Here are some points, one per row:
[ 0.69 -0.70 -0.63  0.87  0.90 -2.60  0.30 -0.19 -0.67  0.27  1.55 -1.54 -1.00 -1.20  0.66 -1.82 -0.08 -1.62 -0.53
 -0.58  1.29  1.16 -0.49 -2.29]
[-0.32  1.00 -0.46  2.35 -0.18  2.01  2.49  0.14  0.46 -0.16  0.16 -1.03 -0.50  0.90 -1.33 -2.52 -0.08 -1.21  0.23
  0.82 -1.91 -0.04  2.04  0.04]
[ 2.27  0.41 -0.30 -0.42 -0.95  0.23 -0.65 -0.65  1.40 -0.58 -0.21  0.96 -0.92  0.12 -0.13  0.64  1.34 -0.20 -1.10
  0.22  0.15  0.04  0.91  1.50]
[-0.48 -2.05 -0.86 -0.26 -1.19 -0.94  0.75 -0.22  0.67  0.03 -0.29 -0.35 -0.10 -1.21  0.50 -0.82 -1.89  0.77 -0.15
 -1.05 -1.22 -0.17  1.07  0.34]
[-1.17 -0.36 -1.70  1.11  2.03  0.47  0.50 -0.71  1.63 -0.22  0.73  1.29  0.81 -0.04  0.04 -0.46 -0.41 -0.38  0.72
 -0.96  1.20 -0.52 -0.44  0.27]
[-1.36  0.01  0.76  0.30 -0.86  1.04 -1.20  0.53  0.41 -0.57  0.37 -0.79 -0.10 -0.73 -1.97 -0.31 -1.38 -0.44 -0.98
 -0.09  0.75  0.30 -1.17 -0.25]
[ 1.10 -0.92  0.65 -0.36 -1.78  0.93  0.19  0.89 -0.67  0.16  1.10  0.44 -0.50 -1.43 -0.20  0.25  0.41  1.03  0.96
 -0.37  0.83  0.93  1.37 -0.62]
[-1.06 -1.04  0.82  0.61  1.24  0.66 -1.85 -0.56 -0.05 -1.64  0.03  0.51 -0.41 -1.34 -0.08  0.11 -1.53  0.06  1.07
 -0.02 -1.50  0.89  1.97 -0.53]
[-1.57 -1.63  0.31 -0.58  0.30 -0.60 -0.07  0.51 -0.63 -0.38 -0.69 -1.75  2.06 -1.05 -0.40 -1.38  4.22  0.45  0.41
 -1.05  0.16 -0.53  1.22  2.39]
[ 0.61 -1.29 -1.62 -0.46  0.57  0.45 -1.04  1.88 -0.54  1.65 -0.52 -0.06 -1.69  2.21  1.17 -1.70  0.15  1.02 -0.28
  2.02  0.60  1.15 -1.30  1.29]
[ 0.38 -0.59  0.62 -0.06 -1.22  0.85  0.16 -0.18  0.04  1.94  1.01 -1.25  0.80 -0.14 -0.18  0.94  0.18  1.48  2.52
  1.15 -0.02 -1.20 -1.06  0.53]
[ 0.56  0.86 -0.19 -1.70  0.69  1.47 -0.16 -0.33 -0.80  0.79 -0.09  1.13  0.09 -0.38  0.47 -0.76 -0.41  0.28  0.45
 -0.71 -1.13 -0.90 -0.79  0.14]
[-0.14 -0.48 -0.03  0.38 -0.02 -0.82 -1.15 -0.46 -2.18  1.09 -1.33  1.47 -0.10  0.93 -1.92  0.73  0.93 -0.40 -0.64
  0.77  0.22 -1.74  0.49 -1.25]
[-0.38 -0.06 -0.84  0.02  0.10  1.54  1.01 -0.75 -1.10 -0.92 -0.46 -0.98 -1.04 -0.10 -0.72  1.82  0.85  1.16 -2.30
 -1.25 -0.93  0.37 -0.76  0.19]
[ 1.30  2.61 -1.90 -0.86 -0.45 -1.25 -0.41  0.71 -1.75 -0.68  2.49 -2.44  1.25 -0.47 -0.52  1.56 -1.45 -0.27  0.15
  0.51 -0.33 -0.98  0.62  1.30]
[-0.44 -0.23  0.74  1.10 -0.58  0.74 -1.19 -0.93 -0.18 -0.26 -0.35 -0.06  0.91 -0.51  0.90 -1.14 -1.06  0.32 -1.18
  1.37  0.70 -0.97 -2.31  1.13]
[ 2.06  0.99  0.53  1.97  1.26  0.54 -0.59 -0.52  0.63 -0.51 -0.26 -0.94 -2.01 -0.63 -1.34 -0.93  0.55  2.26  0.87
  0.81  1.31  0.11 -0.31  0.73]
[ 0.86  0.08 -0.34 -1.23 -1.68 -0.38 -1.49  0.77  1.31  0.01 -0.61 -0.50 -0.49  0.68 -0.57  0.19  0.57 -0.51 -1.19
 -0.98 -0.21 -0.21 -0.20 -0.01]
[ 0.41  1.00  0.78 -0.99  0.36 -1.02  0.36  0.17  1.88  0.99  0.63  0.37  1.34  0.99  1.10 -1.77 -0.59  1.53 -0.06
 -1.00 -1.24 -0.28  1.18  0.20]
[-0.29 -0.84  0.74  0.41  0.93 -2.60  0.06 -0.19  0.89 -0.73 -0.63  0.38  0.46 -0.46 -1.24  1.29 -0.56  0.25  0.76
  1.78 -2.02  1.11 -0.63  0.65]
[ 0.85  0.31 -0.46 -1.10  0.92  1.04  0.74  0.44  0.56 -0.94 -0.37  0.37  1.09 -0.18  0.37  1.43  0.89  0.84 -0.93
  0.48 -1.66 -0.09 -1.50 -1.42]
[-1.04 -0.04 -1.04  0.70 -1.24 -0.79 -0.32 -0.76  0.38  0.45  0.33  0.75 -0.06  2.01 -0.80  0.18 -0.32 -0.63  2.08
 -2.79 -0.38  0.63 -1.22 -0.27]
[-1.21  0.46  0.05  0.72 -0.45  1.07 -0.80  0.62  0.41  0.99 -0.03  0.25  1.21  1.30  1.67  0.43 -0.69 -0.84 -1.68
  0.58 -0.49  1.26  1.26  0.12]
[ 1.76 -2.13 -1.66  0.25  0.82 -0.01  1.82 -0.49 -0.13 -0.29 -1.83 -0.40  2.26  0.54 -0.74  0.94 -2.15  0.24 -0.08
 -0.72  2.40  0.95  0.60 -0.49]
[ 0.26  0.90  0.13  0.26 -1.03  0.29 -1.09  0.26 -2.21 -1.86  0.04 -0.91 -0.95  0.80  0.24  0.14  0.31  0.45  0.41
 -0.03 -0.51 -0.18 -0.12 -0.41]
[ 0.62  0.42  1.19  0.28 -0.20  0.14  0.77 -1.62  0.80  0.77 -0.46 -1.59 -0.40 -0.83  1.27 -0.34  0.00 -2.83 -0.77
 -1.34 -0.24 -0.97  0.16 -0.67]
[ 0.38  0.52 -1.38  0.61 -0.92  0.69  1.22  2.31  1.46  0.89  0.78  2.05  0.28 -1.68 -0.45  1.31  1.16 -0.84  0.83
  1.06  0.29  0.34 -0.40 -1.13]
[-0.96 -0.44 -0.14 -1.77  0.35 -1.13  1.42  0.67  0.25 -0.59 -0.40  0.05 -0.52  0.84 -0.11 -1.17 -0.86 -1.13  0.12
  0.47  0.03  0.91  0.15  1.48]
[-0.35  1.61  0.74  0.52  1.22 -0.08  0.73  0.69 -0.47  0.41 -2.74 -0.31 -0.33 -2.00  1.35  1.09  0.47 -1.55  1.16
 -0.46  0.34  1.09 -0.18  1.90]
[ 0.21 -0.53  2.67  1.02  0.19 -0.96  1.95 -0.35 -0.20  0.53  1.07 -0.42 -0.45  1.79  1.53  2.00  0.03 -0.40 -0.03
  1.14  0.16 -0.50  0.15 -0.91]
[ 0.55 -1.01  0.07 -0.72  1.09  0.58 -1.08  0.27 -0.68  0.70  1.15  0.66 -1.07 -0.46  0.48  0.20  0.14 -0.02 -0.26
 -0.13 -0.90 -0.26 -0.14  0.57]
[ 1.24  1.11 -0.44 -0.38 -0.46 -0.55 -0.83 -1.24 -1.25 -0.14 -1.30  2.33  0.11 -0.53 -0.84 -0.98 -0.58 -0.62 -0.10
  0.17  0.55 -2.03  0.13  0.10]
[ 0.57 -0.77  1.22 -0.37  0.45  1.45 -0.06  0.59  0.07  1.06  0.19 -0.17  0.04  0.09 -0.44 -0.10 -0.09 -0.19 -0.42
 -0.60 -0.24 -0.29 -0.92  0.05]
[ 1.17 -0.03  1.19 -1.07  0.56 -0.12 -0.44 -1.74 -0.25 -0.92 -0.34 -1.00  0.63  0.62 -0.55 -1.14  0.16 -1.51  1.29
 -0.05 -0.63  2.19 -0.37 -0.94]
[-0.69 -1.06 -2.08  0.13 -1.13 -0.47 -0.21 -2.72 -0.39 -0.82  0.72  1.07 -0.06  1.22  2.40  0.86  0.86  0.36  0.79
 -0.30  0.83  1.10  0.41  0.56]
These points spread out most along one direction. Take the direction at right angles to it along which they spread out most. Go by this last direction. How many in every 100 of the points above lie lower along it than each point below? Answers are rounded to whole numbers. More than half of the points above lie lower than the first one.
[ 1.44  1.08  1.59  0.58 -0.97 -0.11 -1.19  0.87  0.15  0.18  0.75  0.85  1.08 -0.38  0.04 -0.07  0.41  0.26 -0.98
 -0.51  0.69  1.14  0.04  0.66] 66
[-0.24  0.12  0.75  2.10 -0.76 -2.11  0.29  0.58  0.12 -1.82 -0.91  0.79  0.34  0.48  1.28  0.33 -0.13  1.04  0.23
 -0.33 -1.59 -0.79 -0.09 -0.20] 54
[-1.03  0.16 -0.52 -0.85 -1.15  0.52 -0.18  0.22 -1.62 -0.09 -0.20  0.84  1.38 -0.89 -0.20 -0.51  0.53 -0.24 -0.28
  1.70  0.17  0.41 -0.44 -1.67] 29
[-1.30  0.68  0.61 -1.56  0.04 -0.33  0.31  0.62  0.47  0.93 -3.35 -0.54 -2.27 -0.40  0.76  1.64 -1.16 -0.04  0.67
  1.05  1.89 -0.29  1.61  0.20] 57
[ 0.07 -0.55 -0.62  0.45  0.82  0.38  0.04  2.49 -0.41  0.05 -0.35 -0.09 -1.02 -0.07  0.27 -0.26 -0.28  0.21 -0.67
 -1.59 -0.74 -2.03 -1.49 -0.90] 57
[-0.59  1.07  1.56 -0.38 -0.30 -0.17  1.87 -0.26 -1.12  0.41  1.59  1.72 -0.75 -0.63 -1.69 -0.71 -0.45  1.05 -1.59
 -0.44  0.82  0.77 -0.13  1.09] 69
[-1.01 -1.23 -0.22 -1.41 -1.01 -0.24 -0.22 -0.80  1.42 -0.08  1.33 -0.47 -1.00 -0.83 -1.18  0.29  0.51 -0.46 -0.45
  1.40 -0.43 -1.76 -0.65 -0.31] 60
[-2.00  2.35 -1.32  0.10  0.39 -0.85 -0.67 -1.52  0.70  1.98 -0.11 -1.48  0.01 -0.15  0.38 -0.02  0.61  2.13 -0.06
  0.12 -0.17  0.95  0.36 -2.32] 54
[-0.68  0.23 -0.06  1.16  2.39  0.24 -0.80  0.14  0.22  1.40  1.65  0.80  0.80  2.10 -0.11  1.29 -0.46 -0.70 -0.16
 -0.10  0.88 -0.10  1.44  0.20] 14
[-1.06 -0.02  1.07 -1.52  0.90  0.82  0.71  0.80  0.98 -3.48  0.16  0.01  0.80  1.13  0.84 -0.74  1.29 -0.20  1.13
 -0.16  2.22 -0.97 -0.05 -1.03] 57
